In the rows, 128 means zero.
One turn moves every row onto another: examples first, then more rows asked:
Pigi: [106 140 151 102 116 142 120 116 129 132  83 104 128 164 137 116  99 134]
kuz: [113 134 140 146 116  95 160 125 138 129 116 111 145 157 129 160  94 121]
lir: [119 137 159 140 124 134 130 121 120 117  97 103 142 158 115 154 107 135]
lova: [124 146 145 145 123 136 119 130 130 142 100 112 136 150 148 136 126 141]
Vemun: [103 148 113 137 120 124  93 108 140 120 119 115 143 151 141 130 107 144]
Povap: [ 91 134 104 123 114 107 131 138 140 112 110 102 149 158 125 158  91 155]
Potab: [113 146 123 151 100 127 159 126 129 129 104  90 145 157 138 158  91 117]
vuvud: [104 136 132 104 102  99 144 120 157 149  96 113 128 153 154 124  91 129]
Budi: [110 147 148 102 114 118 128 132 141 118 105 118 154 176 145 107 103 118]
fiz: [104 139 125 136 129 100 134 124 149 111 118 109 145 146 134 150 123 101]
Lud: [ 92 124 124 100 101 134 122 141 133 130  88  79 141 152 126 122 102 142]
fofer: [ 86 144 113 141 100 130 125 118 137 103  97  92 164 155 149 147 109 139]
Puvuk: [126 123 134 113  82 107 135 119 143 142 125 108 139 149 128 136  83 128]
donu: [121 128 134 109  76 101 138 122 149 139 123 104 138 154 135 133  85 127]
rivan: [ 88 115 117 132  83 119 137 119 133 122 131 101 134 149 144 141 109 151]
lebel: [105 143 115 120 121 116 123 107 114 108 115  89 131 154 133 152 122 150]
nik: [121 151 143 147 123 142 121 130 131 136  97 112 143 157 140 137 127 137]
Leko: [107 142 149 103 111 139 119 118 130 134  81 104 130 158 144 110  97 136]
sitol: [109 152 122 145 100 129 159 132 126 129  96  87 143 161 132 154  93 115]
Ponev: [109 135 139 143 115  91 161 125 142 126 109 110 147 151 134 156  92 126]
Dage: [109 139 130 109 103  93 141 120 162 146  99 109 132 155 153 125  88 126]
puzat: [101 113 139 130 124 138 126 135 126 110 120 113 139 144 108 129 107 126]
Vimag: [ 93 130 119 118 110 127 123 101 141  96  98 106 123 154 145 120 128 124]
Kag: [103 137 108 117 115  94 125 123 133 141 100  87 137 140 165 134 100 127]
ser: [115 137 159 136 120 141 133 122 116 120  96 105 143 157 115 150 114 135]
sav: [109 148 146 101 112 121 121 131 135 122 107 121 149 173 144 102 102 127]
ritid: [ 89 110 110 126 104 117 123 127 159 111 104 127 133 148 142 127  93 138]
zos: [ 79 147 114 112 102 118 125 122 148 109 130 109 133 177 127 123 109 129]

vuvud moves to Ponev
rivan moves to fofer
Now these:
lebel moves to Vimag
Potab moves to nik
Budi moves to Puvuk
Lud moves to Kag
Leko moves to Dage

One turn moves every row onto another: examples first, then more rows asked:
salal: [132  87 137 120 140 142 128 138 117 130 136 105 113 133 112 138 149 122
 120 133 141 119 160 114 173 153 133 121 134 116 136 123 101 112 116 140
 102 154 171 157 133 120 162 142 142]
pupos: [149 126 114  96 136 130 124 135  81 182 147 130 121 111 121 130 166  90
 120 127 145 140 144 129 150 130 128 110 100 123 132 124 157 138  78 159
 113 121 126 118  99 126 129 124 119]
Rukip: [143  99 125 116 135 121 111 161 118 123 134 111 119 150 132 129 146 119
 122 141 146 106 153 123 149 139 130 137 147 115 134 139 110 100 111 150
 110 155 163 123 126 116 160 133 138]
Ripu: [136 101 142 135 146 135 114 154  96 133 125  94 107 132 125 129 149 119
 115 120 132 104 157 101 169 140 125 138 124 109 136 135  99 121 111 143
 111 118 166 149 132 103 156 152 125]
siru: [141 105 138 134 148 128 119 168 103 122 130 105 115 140 132 133 146 127
 119 121 134 103 144 104 165 142 128 145 131 109 145 136 109 113  95 137
 112 143 163 145 125 102 154 149 127]
duzug: [139 104 155 129 142 132 124 148 101 126 133 106 110 129 112 149 142 118
 114 120 127 117 162 115 178 150 127 125 129 110 135 128 103 110 113 136
 106 149 171 160 125 113 153 135 127]
zur: [147 129 111 111 148 133 131 127  82 181 141 128 120 105 117 133 170  95
 129 122 144 137 140 126 156 128 127 115  93 120 131 122 153 142  68 162
 114 127 129 126 103 127 134 131 119]
papu: [143 109 147 129 138 124 108 142 113 135 126  85 111 134 109 138 134 109
 111 125 129 109 145 109 178 142 137 135 138 116 141 138 120 108 104 138
 108 135 175 147 127 101 146 147 124]
duvu: [148 121 117 131 153 129 133 111  88 170 129 141 116  95 114 132 156 106
 131 138 151 128 132 138 153 142 126 118  91 108 115 109 135 120  79 153
 116 126 106 132  95 132 152 135 127]
Fiso: [157 113 114  95 141 129 127 123 101 174 153 123 113 103 123 129 158 109
 131 142 146 141 134 140 161 125 132 124  87 113 135 122 148 132 104 119
  95 112 108 125  97 124 131 131 132]
feto: [135  99 125 118 142 130 116 160 114 126 122 114 120 143 125 120 152 135
 122 135 145 105 148 112 166 144 127 137 142 112 143 135 107 108 101 145
 107 151 163 137 140 107 159 148 140]
gozul: [128  92 121 122 141 137 109 144 108 135 118 102 113 140 119 118 153 125
 127 137 151 107 156 112 165 141 129 131 132 114 132 134  95 119 114 156
 108 133 165 137 144 116 168 151 144]
sama: [142 121 102  97 131 133 121 121  90 166 161 131 118 107 131 108 144 106
 124 139 144 133 147 138 145 129 147 128  88 114 141 126 147 135  98 139
  95 128 109 116 113 148 144 129 132]
sunel: [145 108 144 133 138 120 101 160  97 129 137  93 105 145 128 143 137 103
 116 123 127 101 165 117 152 135 129 141 123 107 133 144 105 114 121 144
 114 125 163 129 116 114 155 128 123]
Peri: [137  97 131 121 126 120  96 141 114 131 126  91 115 152 109 134 132 105
 129 137 154 116 141 121 162 144 149 128 139 125 135 140 115 108 105 148
 111 149 168 128 124 120 164 142 147]
mazuv: [133  87 138 116 129 131 114 147 109 124 142 108 114 148 115 144 140 113
 127 135 149 122 160 124 159 153 141 119 131 120 134 129 101 111 119 141
 107 159 164 141 120 131 168 128 149]
nura: [153 117 122  98 137 125 124 133  80 167 143 128 116 100 127 123 159 102
 136 138 160 152 127 136 164 127 129 114  93 120 124 119 142 133  98 126
 104 110 109 129  94 119 136 138 133]
Bod: [139 104 156 125 131 122 110 157  94 121 140 108 110 143 115 155 133 108
 120 123 135 120 162 125 164 151 134 123 126 113 134 134 104 109 117 137
 111 155 166 143 114 123 159 122 134]
felep: [144 121 106  90 136 134 121 129  91 187 147 132 122 117 114 126 165 102
 122 133 144 134 147 133 151 132 132 113  95 120 144 126 157 141  78 153
 106 126 123 114 108 131 130 122 127]
pagu: [149 105 137 132 141 117 114 168 108 119 142 103 113 148 138 142 141 110
 119 126 135 104 150 115 149 137 130 144 136 112 136 139 112 104 105 144
 116 148 163 131 112 110 156 133 126]
Tes: [150 116 127 111 139 127 129 125  81 170 137 141 117  97 122 122 155  97
 114 140 154 136 136 131 149 146 124 108 104 114 114 108 139 116  91 146
 117 109 104 132  89 121 142 134 123]
vetot: [136  92 132 122 135 131 111 135 121 136 124  86 115 138 110 127 141 113
 119 135 148 115 140 107 173 146 143 129 142 124 139 133 115 110 102 144
 107 139 173 145 133 108 156 157 140]
zeg: [145 141 118 119 145 129 132 121  69 161 140 133 118  81 131 111 153 100
 123 124 140 139 141 130 164 124 128 126  97 112 122 119 143 130  86 155
 105 124 122 135 114 134 140 142 113]
suda: [154 130 117 110 148 120 124 122  82 166 129 133 116  94 118 129 161 107
 147 137 156 148 128 147 172 121 122 118  93 114 115 120 140 128  92 139
 105 125 114 126 101 125 141 135 131]
luzag: [158 126 110 108 151 124 128 112 103 173 140 127 114  97 114 135 160 112
 142 141 143 137 135 151 168 119 126 128  87 107 126 124 145 128  98 132
  95 127 113 123 104 129 136 129 131]
tira: [145 113 146 128 129 112  94 148 105 130 128  89 111 147 108 146 124 102
 121 126 135 110 145 123 166 141 143 134 134 117 138 146 120 106 105 141
 113 144 170 130 118 113 153 133 131]
mugu: [141 127  98 114 148 138 134 105  94 167 146 130 118  89 125 109 155 112
 131 135 141 130 143 135 160 124 137 132  89 110 132 120 143 134  88 152
  95 135 119 129 123 146 146 141 127]
Vaza: [147 134 122 101 128 124 118 136  65 160 155 134 118  99 136 110 142  94
 116 128 143 141 145 132 151 128 138 121  95 115 130 125 147 131  96 142
 105 118 112 122 104 136 137 129 118]
madiv: [142 124 102 104 147 138 128 122  92 187 141 130 121 111 111 130 169 107
 131 127 143 132 142 130 157 131 131 119  88 116 142 124 154 145  69 157
 107 131 125 121 112 131 135 129 127]
kiga: [146 117 112 117 148 132 125 110 101 177 136 142 114 107 105 132 149 120
 125 142 139 118 139 144 152 145 132 125  82 100 136 117 141 123  85 137
 104 126  99 125 102 135 145 125 133]
tofid: [138  98 124 121 132 122  95 149 109 130 130 101 110 152 121 132 142 110
 128 139 146 104 164 128 148 136 133 134 131 112 128 144 100 112 124 156
 110 140 162 117 128 127 168 127 143]
tikil: [149 112 122  97 134 131 122 124  94 178 144 142 116 108 114 122 148 111
 108 146 142 125 143 137 148 149 130 114  96 107 135 115 144 119  97 130
 105 109  97 125  96 125 136 124 128]

gozul moves to tofid
sama moves to Vaza
duzug moves to salal
Now these:
nura moves to suda
Peri moves to tira
Tes moves to duvu
pupos moves to zur
siru moves to feto

One turn moves every row onto another: examples first, then more rows asked:
Muvaf: [113  90 130 122 131 148 140 152 120 106 155 116 104 150 134 114 126 144]
tob: [126 111 139 137 142 121 161 139 137 113 121 100 116 162 136 119 131 134]
kodi: [120  95 139 126 126 143 141 154 118 111 143 109  89 142 145 123 125 135]
revup: [121 152 122 107 107 126 151 108 122 132 129 131 105 137 118 119 119 147]
Ver: [114 108 136 113 140 156 134 149 149 115 166 130 116 134 119 135 127 135]
Fazu: [ 90 150 149 121 129 129 141 106 126 142 141 122 104 134 126 104 115 134]
lol: [112 107 147 121 124 143 133 151 145 103 153 127 127 127 117 131 118 144]
ruv: [133 126 138 142 147 135 154 146 139 124 125 117 106 146 151 150 133 129]
Zimuk: [105 112 122 125 145 137 137 137 138 109 162 136 107 141 136 162 128 126]
gotu: [111 100 136 110 124 149 139 152 146 115 158 122 119 143 121 130 112 127]
duze: [110 118 127 130 142 127 132 145 141 114 153 147 120 133 150 151 127 134]
nas: [138 130 135 133 145 142 147 141 151 125 141 112 106 138 143 157 130 125]
kifo: [ 95 153 151 126 146 117 134 103 118 127 138 128 109 125 133 113 125 130]
zuv: [110 136 112 111 105 128 150 102 113 134 124 132 112 131 132 115 120 145]
peli: [ 92 154 130 114 119 115 142 113 122 135 132 130  92 143 124 116 119 144]
tugov: [122 142 126 114 119 133 152  88 108 125 142 132 122 131 126 114 124 138]
nife: [121 149 134 120 135 142 139  96 131 128 154 118 121 114 116 108 123 137]
Ket: [130 103 140 135 135 137 157 149 127 112 125 102 118 160 141 119 119 132]
Dib: [118  91 135 124 127 136 145 147 119 103 140 113  99 144 130 111 140 151]
Tazu: [120  96 137 136 128 146 139 145 123 102 142 105  89 137 121 120 137 141]
zoroz: [ 98 152 151 114 129 120 135 105 128 138 132 121  96 127 124 115 128 136]
zab: [114 135 103 118 122 138 147 101 110 118 144 128 106 129 121 112 127 148]
vete: [112 135 116 114 121 139 145  88 119 136 148 119 121 126 129 108 123 141]
Zim: [102 116 129 129 152 135 143 132 146 121 157 144 126 132 138 152 137 131]
gufo: [127 108 147 134 143 124 152 136 127 104 129 104 117 158 148 136 120 119]
Dozu: [102 147 136 109 113 113 146 112 121 136 114 129 106 133 126 119 121 140]
tenu: [126 129 131 145 151 133 154 139 152 135 134 117 106 140 149 145 142 133]
rol: [112  98 138 110 126 150 141 148 145 116 157 133 123 129 116 123 131 143]
tovi: [110 143 139 126 130 141 143  91 110 137 150 124 110 121 135 105 127 136]
lolub: [125 103 129 143 149 127 157 132 132 110 130 104 107 163 132 119 127 119]
Boba: [101 144 135 116 136 131 135  88 125 134 153 113 108 126 127 110 129 136]
Mege: [139 124 122 140 146 132 149 142 153 136 137 125 110 144 152 137 130 121]
lizad: [104 151 138 121 122 120 145 128 123 144 115 130  92 128 134 109 119 137]
sinal: [108 137 114 113 113 121 157 116 122 131 119 131 117 144 116 106 108 138]
biv: [113 124 136 129 158 132 140 140 147 113 149 138 120 144 133 162 132 128]

Dib moves to tob
Boba moves to vete
Now these:
ruv moves to biv
tugov moves to revup
gufo moves to nas
duze moves to lol
kifo moves to nife

